[[-38, -59, 8, -3, 8],
 [24, 37, 11, 7, 12],
 [3, -5, -7, 0, -8]]
-3

[45, -60, 40, 42, 32, 6, 13]
42

[45, 43, -36, -58, -22, 34, -10]
-58

[13, -29, 18, -65]
-65

[19, 11, -67, 56, 7, 2, -21]
56

[[6, -51, -42, 7, -36, 2, -4],
 [-5, 57, 31, -7, 6, -12, -5]]
7

[[12, -33, 33, 6, 29, -10, -25],
 [41, -41, 60, 20, 58, 8, -38]]
6
---
[ -1  71  55 -37  46  35] ==> 71, 55

[[ 67 -45 -29 -55  47  38]
 [ -2   0 -12 -24   3   1]
 [ -7   1  -6 -19  -2  -4]] ==> 67, 47

[[ 36  32 -59  -6 -35  44]
 [ 14  19 -26 -10 -25  10]
 [ 23  26 -57  -7 -42  22]] ==> 44, 36

[ 67  24  11 -37] ==> 67, 24

[ 17  49 -18 -27 -74   1  -3] ==> 49, 17

[[-39  52   5 -21]
 [-57  -7 -35   8]] ==> 52, 8

[ 31   8 -23  -2 -61 -56 -34] ==> 31, 8

[ 15 -61 -50  30  -8  66] ==> 66, 30

[ 18  43 -48 -74  60] ==> 60, 43

[ 2 63 75  8] ==> 75, 63
---
-23   13    5  -31   13   -1  -33    7   -1
 -6    9   23   -6   19   -4   -9    3   -3
 16   -6   18    9    5    4    9   12  -14
 15    9   -3   23   30   -5   27   13   16
-21   -3   24    0    5    9    5   12   27
 16    6    7   -9   16   16   19   15   -8
 18  -18    1   -8    1   13    7   21   -5
 10   -2   27   21  -14    5   18    2   -2
  4    8    1  -12   14   22   13   22  -12
  7   10   -9    7   24  -14  -30    0   -9
  5   22    6    9  -11   -8   -7   22   13
-25   27   -8   39   15    0  -23   15   22
yields -1

 400   683   643  -302  -148  -209   527    32  -186   461   -41   -27
-385   195   582   872   285   405   396   547   190   451  -250  -165
 554   505  -224  -123  -316  -220  -361  -138   338   -25   650   163
 426   743   563  -204   497   440    46   597  -143  -285  -101  -239
-202  -198   315   486     6  -199  -338   487   243  -179   651   725
 595   474  -143   370   -90    93  -223  -438   175   576  -393   586
 -29  -258   210   -57   460   383   537   547   452  -257   143   334
 -26  -202   563   710   607   707   559   515   217  -575  -433  -120
 545   -55   -53  -157  -136   113   639  -224   379  -355   484    81
 457   108  -251   436   624  -110  -154  -151    -5   -73   577   258
yields -27

5  4  5  6  4  5  5  4  7  4  7  3
6  4  5  6  8  6  7  7  6  6  6  5
4  4  4  3  5  5  6  6  5  4  5  7
7  5  5  7  4  5  6  4  4  5  3  4
6  6  7  3  4  6  6  6  4  5  6  5
3  6  5  6  4  6  5  5  7  7  4  3
5  4  4  5  6  5  2  5  3  5  5  6
8  7  5  3  6  4  4  5  8  4  3  4
3  6  6  6  6  3  5  4  4  4  5  4
4  6  5  5  5  4  6  2  5  6  7  8
yields 3

  98  -129  -383  -455   122   188   193  -156   -99
 143  -302  -238  -440   151   547   269   392   324
 394    59   264   -26   291  -268    34  -387  -273
 232  -125    29  -201   201   293   632   772    91
 175  -198  -324  -482   138   211   387  -149   329
   2   333  -163  -349   128  -412  -120  -384  -187
 187   -43  -182  -439   319   -51   269   -58  -216
 171  -266  -565  -408    44   493   274   132   149
 122  -146   -16  -165   115   309   632   885   200
yields -99

-11  -10    0    8    4   -3   12  -13   11
-17  -13    5   11    8    0   15  -24   19
  4    0  -27   -8  -17    2    4   -5   -3
-14  -11   -9   13    1    6   27  -28   26
 -6   -6    7   -4    3  -15   -8    9  -13
-23  -16   16   16   15    0   12  -30   24
 -5   -1  -15  -14  -15   -6   12   -1  -11
  5   -2  -41    1  -22   19   12  -26   17
yields 11
---
array([  6.3,   5.1, -12.7,  13.1,   4.8,  12.1,  20.0]) --> 13.1, 20.0

array([-0.076, -0.156, -0.184, -0.112,  0.107]) --> -0.184, 0.107

array([ 150.40, -111.45,  185.61,  -61.28,   27.53,  -74.54,   18.73]) --> -61.28, 185.61

array([[-0.4, -0.9, -0.8, -0.8, -0.7],
       [ 2.3,  2.2,  2.1,  2.1,  2.1],
       [-1.5, -0.9, -1.4, -1.3, -1.3]]) --> 2.1, 2.3

array([-0.1,  1.1,  1.4,  0.7, -0.3, -1.5,  1.2]) --> 0.7, 1.4

array([[ 0.044,  0.086,  0.121,  0.005,  0.145],
       [-0.045, -0.024, -0.070, -0.047, -0.048],
       [-0.119, -0.136, -0.136, -0.053, -0.166]]) --> -0.070, 0.145
---
[ 24 -18  74   6 -22] ==> 6

[[ -3 -20 -51 -17]
 [ 45  68  51 -52]] ==> -17

[[-16  61 -16  18  -2  -5]
 [-16  36 -21  23  -6  -2]] ==> 18

[ 29  13 -31  71] ==> 71

[  3   8 -58   1] ==> 1

[ 43 -15 -15 -43  52 -18  58] ==> -43

[-26  -9 -57 -25  22 -66 -62] ==> -25

[ 13 -20 -53   2  21] ==> 2

[-14  23   0 -38  74  30  -7] ==> -38
---
  4   58   -4  -13    6    5
 -2   21   14   26    1  -43
 49   -6   46    5   12    2
ans = 6

-65  -43  -17   34  -16   11  -46 ans = -16

 -8   49   48    8   33
-49   63   63  -35  -11
-59   66   66  -46  -21
ans = 33

-13   70  -53  -20   12    2
 18   46  -24   32   24  -57
ans = 12

-40   69   19   46  -18   -9   18 ans = -18

-41  -36  -19   53   61 ans = 61
---
[9083, 4092, 4657, 9011, 6032, 2377] value 4657
[-21, 36, -27, 34, -14, 23] value -27
[899, 109, 12, 131, 61, 185] value 12
[77, 24, 82, 78, 80, 28] value 82
[9632, 3263, 3122, 9328, 3653, 9299] value 3122
[5, 7, 3, 0, 3, 4] value 3
[-890, 45, 941, 219, 402, -858] value 941
---
array([[-44,   8,  28,   0, -16],
       [-50,  54,  26, -21,   0],
       [ 61, -25,  15,  41, -58]]) out 15

array([[ -1,  36, -18, -17, -53,  15],
       [ 24,  56, -38,   9, -68,  44],
       [ -4,  16,   7, -11, -20,   3]]) out 7

array([[  0, -26, -12, -24,   6,  10],
       [-24, -60, -29, -55, -55,  23],
       [-13,  52,  51, -61,   0,  44]]) out 51

array([[  5,  38,  23,  26,   5],
       [-56, -32, -40, -43, -13],
       [-55,  11,  -8, -29,  62]]) out -8

array([[  0, -19,   6, -50, -42, -40],
       [  6,  64,  50, -30, -31, -32],
       [-44, -35, -47,  16, -23,   9]]) out -47

array([[ 35, -46, -26,   1,  38, -21],
       [-39, -47, -57,  36, -23,  69],
       [-52,  12,   8,  75, -49,  55]]) out 8

array([[ 21,  60,   5,  51,  66],
       [ 17, -64, -60, -52, -59],
       [ 14, -50, -45, -41, -46]]) out -45

array([[ 2,  0, -8, 37, 67,  4],
       [ 0, -6, -8,  4, 34, 66],
       [71, 22, 12, -6,  3,  6]]) out 12

array([[-49,  13, -48,  29],
       [-27,  40, -21,  18],
       [-45,  31, -70,   8]]) out -70
